In the data rows, 128 means zero.
Some points:
97 180 167 96 114 136 115 138 124 127 123 163 96 172 138 99 169 136 133 87 154 133 149 138 147 92 139 133 135 133 85 90 118 95 119 105 123 136
123 133 96 144 155 127 157 153 172 117 131 153 136 92 141 82 90 137 149 142 128 137 98 111 96 166 133 140 144 124 137 163 169 171 187 162 151 102
155 130 96 124 115 112 123 124 122 132 120 92 117 120 104 170 150 123 130 85 133 103 115 136 124 97 94 161 118 96 129 140 150 114 159 136 134 127
138 143 118 95 85 108 112 102 112 152 159 152 111 166 164 144 81 144 142 135 144 132 151 112 104 130 92 118 113 133 122 104 133 136 128 173 135 134
135 187 150 153 153 96 129 124 150 100 116 153 126 81 163 123 138 150 180 143 164 163 139 139 131 91 87 126 124 115 127 159 133 134 148 126 122 121
81 140 150 175 121 151 134 134 141 159 153 168 130 101 111 169 124 121 176 169 145 131 106 125 131 127 124 138 139 129 150 152 115 125 98 111 96 126
124 127 102 92 83 78 111 155 153 85 129 153 152 170 135 151 166 140 141 148 115 138 148 135 125 129 77 116 120 107 127 163 142 162 163 163 165 137
129 162 123 94 141 139 124 88 104 117 83 106 144 140 114 100 99 109 113 169 113 153 115 121 126 153 137 135 126 173 138 142 113 142 124 121 123 132
87 155 126 159 139 173 166 94 173 149 150 133 108 135 109 169 135 149 142 87 135 102 126 92 121 169 139 127 127 157 140 119 147 148 150 120 157 126
82 111 144 177 136 133 120 174 136 135 149 118 127 100 111 83 137 80 124 168 95 104 100 109 96 90 86 161 146 133 144 120 143 100 90 133 142 151
171 134 112 152 123 94 149 93 157 86 104 126 123 157 164 124 154 119 126 168 114 114 105 101 117 157 135 135 168 127 127 146 144 126 156 156 131 120
98 131 159 124 140 158 134 149 134 92 163 118 107 91 109 125 176 115 116 150 109 136 128 146 144 122 127 151 158 186 162 146 134 149 129 130 116 117
84 112 109 161 114 107 113 139 108 141 124 114 179 89 151 124 168 143 119 149 118 141 126 100 120 146 130 126 155 145 105 141 119 132 128 131 137 165
97 129 122 134 94 137 132 149 137 116 139 111 101 119 125 95 96 107 93 86 149 136 168 176 164 128 154 136 132 124 116 88 120 113 123 107 159 130
93 125 133 87 128 110 123 130 115 127 109 102 143 96 113 133 101 98 68 151 67 119 84 83 99 151 166 99 119 128 105 122 117 162 148 119 100 75
171 100 152 134 111 114 114 137 137 139 149 134 154 157 119 149 95 118 146 168 117 113 68 122 119 131 132 99 96 139 123 121 155 125 143 140 112 122
124 110 145 100 135 121 147 130 123 137 104 160 129 142 143 98 132 183 127 143 101 99 109 126 139 99 134 138 112 114 130 105 112 125 139 127 136 146
131 145 120 132 129 155 123 85 126 131 152 114 109 115 132 162 88 130 131 136 159 141 144 140 168 96 100 115 124 124 118 93 124 135 129 129 153 134
94 81 72 137 153 175 202 138 162 131 136 154 160 92 146 166 99 88 91 126 152 181 162 142 104 139 134 54 52 61 96 150 116 77 94 89 80 120
182 140 157 84 143 164 146 89 143 142 150 120 96 88 107 91 104 120 130 93 109 147 111 143 156 162 161 157 163 144 154 152 162 135 118 115 106 131
134 114 111 151 120 117 117 168 148 95 110 130 123 126 138 145 150 137 111 79 115 149 139 120 116 144 136 114 144 88 134 157 145 138 166 155 144 141
129 108 146 138 134 108 125 125 148 154 106 130 180 172 100 93 134 103 103 83 152 151 158 152 129 164 130 115 111 120 129 120 133 148 136 124 122 149
151 174 147 122 131 121 118 171 89 108 88 121 140 99 127 136 90 126 157 146 94 143 151 99 118 164 169 129 159 145 147 135 124 142 137 110 124 150
175 126 105 99 126 101 138 156 115 147 135 128 157 137 132 86 151 120 157 89 116 140 130 119 135 92 152 132 173 142 126 124 96 135 141 136 126 138
96 90 132 101 111 131 117 154 160 141 166 134 122 94 105 123 147 134 151 87 125 128 108 116 130 146 83 141 135 151 127 126 152 139 127 142 115 113
163 163 119 177 109 97 92 163 99 125 175 158 206 112 183 146 130 127 84 96 107 79 95 84 94 113 140 97 100 77 113 127 109 64 74 40 19 0
150 135 107 169 116 132 98 99 99 107 134 154 107 168 141 88 92 104 80 130 122 100 134 128 107 137 133 125 134 153 137 116 147 155 144 131 141 146
163 146 130 90 113 125 122 123 115 108 130 82 136 77 110 100 132 119 137 168 139 85 134 122 130 133 176 131 122 98 126 157 175 144 149 129 126 133
97 141 156 97 143 142 150 94 143 146 104 124 168 96 147 166 167 152 147 84 131 126 77 91 80 149 138 127 136 155 145 135 120 132 153 125 132 128
91 123 120 89 95 124 122 86 117 163 148 167 123 84 159 154 146 113 109 98 170 107 126 110 112 162 124 128 143 136 155 135 136 146 128 123 154 102
152 128 149 97 158 119 142 152 118 112 107 141 133 101 146 98 90 170 147 86 112 104 137 130 143 166 133 123 125 134 114 118 112 138 98 167 130 142
94 116 134 155 136 124 162 125 141 127 119 119 151 93 121 101 98 135 124 168 151 148 145 138 161 95 136 146 150 146 109 95 99 100 139 96 110 138
84 105 129 128 137 120 145 90 135 159 137 154 135 179 123 152 170 138 106 150 107 123 171 151 131 169 165 133 124 103 152 108 129 153 93 138 95 121
84 137 164 140 168 135 173 168 140 127 107 124 102 138 123 152 135 160 147 123 136 128 149 128 156 151 152 163 109 142 131 119 101 119 106 135 117 114
134 141 136 168 100 105 102 86 66 75 95 127 148 148 117 124 155 121 119 130 139 106 146 150 139 170 92 122 145 119 158 169 172 118 157 146 106 133
84 139 116 171 105 125 107 91 133 133 143 144 121 145 138 94 98 86 100 150 137 119 156 157 162 149 167 121 98 134 83 97 135 138 131 120 133 148
89 166 116 176 119 105 110 139 94 113 101 84 121 130 147 133 135 161 118 133 107 128 116 135 149 153 95 140 150 118 158 147 156 98 114 119 128 145
93 180 174 99 179 144 140 83 134 119 126 91 118 151 110 96 100 151 164 123 175 128 174 159 135 98 139 152 137 119 110 137 114 59 117 101 118 88
87 158 117 92 153 139 150 177 132 150 143 102 121 180 103 150 90 120 91 151 95 68 83 96 97 100 96 141 136 126 119 177 162 138 154 130 128 137
143 139 110 89 125 96 158 165 175 115 141 142 121 123 120 172 171 132 148 154 170 166 147 135 131 99 127 127 126 88 83 131 127 131 114 122 126 121
139 158 112 129 98 135 118 102 142 144 141 136 112 132 133 91 95 116 99 124 113 91 114 111 136 91 86 119 120 156 160 117 118 126 140 147 145 148
127 113 127 127 188 185 151 155 99 144 128 149 148 172 201 143 134 121 127 163 143 133 143 109 104 103 132 35 57 118 150 134 166 148 135 95 133 124
135 125 129 87 127 108 93 87 111 124 108 142 182 129 155 176 81 151 145 124 114 120 128 126 125 128 123 144 162 156 91 124 114 130 130 93 125 148
129 144 173 121 148 116 117 169 131 131 87 105 133 101 113 151 104 140 81 172 129 157 126 135 111 168 89 124 153 139 147 138 110 149 161 110 136 117
146 144 123 152 122 144 125 169 148 156 125 109 115 83 122 91 151 125 127 97 179 120 145 143 140 144 155 109 133 134 77 103 113 93 118 146 158 138
128 142 130 150 84 122 98 152 139 141 157 147 125 147 135 127 167 116 105 151 122 104 133 115 134 87 169 118 104 131 125 107 120 122 151 132 168 143
99 162 138 124 128 142 95 148 104 124 126 119 80 89 116 91 140 105 110 95 141 142 152 134 141 166 94 107 100 95 88 89 116 130 137 131 152 144
170 133 158 173 155 149 156 84 154 140 131 126 125 96 149 129 87 174 129 144 93 102 137 144 143 93 96 134 137 118 124 120 104 152 104 126 131 136
156 138 146 151 130 150 153 138 142 144 153 132 120 129 135 153 86 122 123 137 136 84 136 90 124 169 134 116 134 141 155 104 131 128 151 132 152 138
137 137 108 137 119 122 135 87 136 140 98 122 153 89 139 168 154 122 124 91 124 159 130 134 132 82 96 138 139 187 145 132 129 164 145 133 103 147
148 127 98 173 131 106 149 171 138 135 135 151 126 136 100 147 121 161 125 90 112 96 125 161 126 148 146 127 129 157 148 127 91 149 105 128 131 136
177 148 178 125 158 157 188 133 113 154 118 127 126 98 121 92 139 157 134 170 114 115 149 160 129 143 85 148 105 98 99 104 81 114 115 154 136 122
136 117 135 150 160 121 138 147 148 95 125 150 134 147 130 89 94 110 84 141 138 162 138 141 130 87 174 131 115 108 132 165 108 116 128 132 152 144
169 115 119 147 123 133 92 124 98 108 144 150 148 131 154 169 166 129 167 152 122 144 123 146 150 138 136 172 145 163 133 123 134 90 110 123 135 94
82 75 118 104 125 150 131 101 148 147 138 146 128 146 117 92 93 110 150 121 101 116 86 135 138 126 87 156 179 158 161 137 138 112 125 148 134 120
151 56 68 96 144 149 176 99 162 158 141 199 187 98 189 114 134 152 90 133 83 83 120 94 78 94 118 97 100 166 173 167 151 122 69 71 94 114
139 124 108 131 112 105 130 100 102 118 142 92 134 149 113 91 134 153 110 119 136 124 133 107 133 100 97 128 125 140 158 189 174 153 147 128 122 93
136 136 138 131 160 138 122 87 146 141 119 148 117 134 135 131 172 171 136 161 96 90 104 92 99 91 172 135 116 148 164 137 127 185 132 160 118 98
149 98 138 159 119 96 90 83 115 151 170 153 137 133 134 132 163 149 154 90 104 127 82 112 123 136 153 147 148 122 121 131 137 101 124 117 123 125
181 54 79 92 115 167 134 103 146 122 122 103 98 145 133 95 152 190 213 152 183 158 110 88 89 162 90 88 102 121 142 121 118 61 71 68 106 144
153 86 121 161 93 127 110 122 107 131 117 106 80 165 66 158 175 90 129 153 112 145 135 156 159 95 133 133 128 131 87 118 133 105 135 152 132 154
173 119 147 167 126 146 127 167 138 148 136 127 92 131 107 149 98 119 153 92 146 141 132 159 135 162 176 142 132 169 147 162 138 109 116 134 104 118
153 134 100 126 136 102 133 121 121 92 117 139 117 124 103 142 94 104 116 165 149 181 167 161 123 93 130 128 136 109 130 134 142 129 164 147 144 117
95 121 142 93 173 146 134 120 115 104 109 138 118 85 134 175 163 168 124 119 97 103 138 144 147 84 157 123 117 114 133 89 117 116 113 157 132 144
97 157 131 145 121 169 151 100 156 150 136 122 107 173 131 88 156 129 130 122 140 122 119 108 127 91 142 99 146 149 143 130 126 142 131 146 162 123
121 111 150 145 104 119 74 173 92 102 121 133 127 135 142 152 94 125 150 162 128 151 125 134 148 128 171 141 134 148 152 148 175 143 113 154 142 132
149 110 159 159 136 123 113 142 106 108 77 92 63 89 54 166 106 42 100 85 82 110 110 120 131 121 102 120 130 148 145 158 143 144 107 130 126 92
90 122 104 127 106 92 114 90 156 174 163 123 119 91 142 174 145 103 114 131 129 104 132 117 119 161 171 111 128 142 143 104 146 120 127 132 157 132
155 133 110 140 118 118 147 157 118 167 160 157 130 133 138 84 137 115 120 82 147 129 123 116 142 120 123 107 111 141 129 114 158 158 150 159 159 138
157 134 145 150 150 123 152 122 126 138 115 109 144 138 118 136 143 115 116 136 133 158 123 127 113 167 152 148 123 134 120 111 129 126 149 122 125 173
161 162 141 121 138 162 104 152 130 136 132 132 103 122 122 135 158 113 97 150 132 100 115 95 101 125 136 101 105 129 129 114 155 175 165 158 145 151
129 137 113 89 134 146 106 154 146 158 108 105 162 154 134 130 96 137 143 86 146 171 158 135 156 148 125 171 118 129 111 117 111 127 131 129 124 126
90 145 125 91 133 112 132 174 140 160 148 130 178 140 122 130 125 149 162 150 170 162 140 154 133 123 167 122 153 135 143 112 99 129 128 101 119 127
146 131 120 129 115 133 170 129 177 87 110 134 142 149 157 138 135 102 128 83 66 120 103 81 83 101 136 97 94 80 102 126 125 99 100 88 108 78
125 100 135 98 103 107 97 140 153 154 168 133 126 156 138 128 83 119 149 134 110 126 99 127 122 130 91 132 122 107 134 126 127 124 110 150 95 129
130 67 81 151 72 97 86 137 58 53 75 122 121 85 157 125 159 197 169 140 139 113 105 129 111 167 144 105 58 86 104 97 99 143 104 133 143 147
95 96 138 102 121 155 127 152 137 154 183 159 144 100 110 125 146 132 153 85 106 126 120 133 119 134 84 136 127 137 108 153 134 116 145 130 135 142
90 80 93 143 114 136 131 148 74 75 87 50 95 169 155 147 88 189 194 118 180 124 122 108 75 90 144 90 115 122 156 166 178 172 146 120 107 123
132 158 134 90 170 148 131 170 110 88 114 81 121 152 127 172 139 104 75 87 129 96 126 141 143 91 94 170 159 128 145 138 135 92 120 132 111 143
130 129 117 124 114 123 121 129 101 140 142 120 96 167 147 135 138 98 114 155 149 126 131 123 147 131 85 126 123 123 100 105 91 129 131 123 173 159
There is one direction along which these points spread out most. Take the direction at right angles to it along which they spread out most. Go by this last direction. Where along it does each point below lie, from 0 to 99? 50 is the average, and the first point above lies past it. One standard deviation of the points above along it is 16.
92 113 110 125 108 68 83 85 83 84 60 80 91 117 78 94 91 129 142 119 159 170 145 105 113 92 90 95 82 87 67 78 84 114 112 113 114 135 75
170 127 115 167 137 129 140 134 134 154 102 131 92 99 100 155 123 164 133 153 112 115 135 152 145 100 89 159 151 116 102 71 86 103 111 136 128 102 67
130 135 139 139 160 135 144 127 128 130 103 105 153 130 126 91 181 116 128 124 133 159 161 149 133 150 83 147 150 135 149 116 127 150 139 107 123 128 57
128 148 198 170 182 180 137 120 148 133 151 118 119 162 126 149 146 112 153 137 145 159 136 165 143 144 97 131 137 140 115 127 129 122 101 108 95 98 71
138 127 165 136 164 173 131 91 133 142 155 156 119 129 112 98 97 101 132 133 140 153 129 141 155 138 97 146 140 111 143 141 138 146 103 113 118 107 58
138 124 94 148 142 134 149 118 174 109 126 132 130 150 85 158 90 132 108 134 139 167 139 140 155 166 154 144 141 84 116 137 129 121 146 158 142 155 60
172 105 114 167 111 128 106 124 125 134 111 120 163 166 104 139 140 116 120 133 138 160 157 143 135 88 136 143 127 101 96 114 84 144 121 125 144 144 66
135 118 146 139 107 96 119 86 103 126 116 111 145 164 127 141 95 120 134 75 127 139 124 118 109 91 176 148 129 121 126 130 93 163 153 133 149 172 44
90 135 99 90 130 107 110 81 93 84 140 85 126 148 124 95 169 115 118 123 119 116 115 155 127 172 139 113 110 85 105 135 103 90 128 170 136 151 56
128 91 119 95 95 110 76 137 127 132 165 155 133 84 133 89 124 124 144 165 106 133 101 133 121 119 169 130 127 129 150 150 144 131 137 120 133 137 38
128 92 103 84 115 102 134 170 132 144 102 133 87 146 121 93 152 117 112 155 111 90 156 152 171 168 165 163 149 116 126 100 67 122 106 117 96 103 68
101 146 128 90 110 120 133 97 114 140 130 102 136 130 116 103 129 136 131 168 160 107 140 131 134 99 132 140 143 127 133 175 142 110 137 161 114 110 46
158 139 133 85 117 109 117 134 104 122 149 137 116 150 146 174 127 89 90 93 129 138 146 135 149 168 91 108 114 142 135 116 122 125 114 109 167 141 53
129 153 171 84 132 163 139 148 119 124 138 148 128 144 117 126 138 116 138 125 119 142 81 146 135 92 156 121 139 129 120 110 132 108 87 110 104 103 63
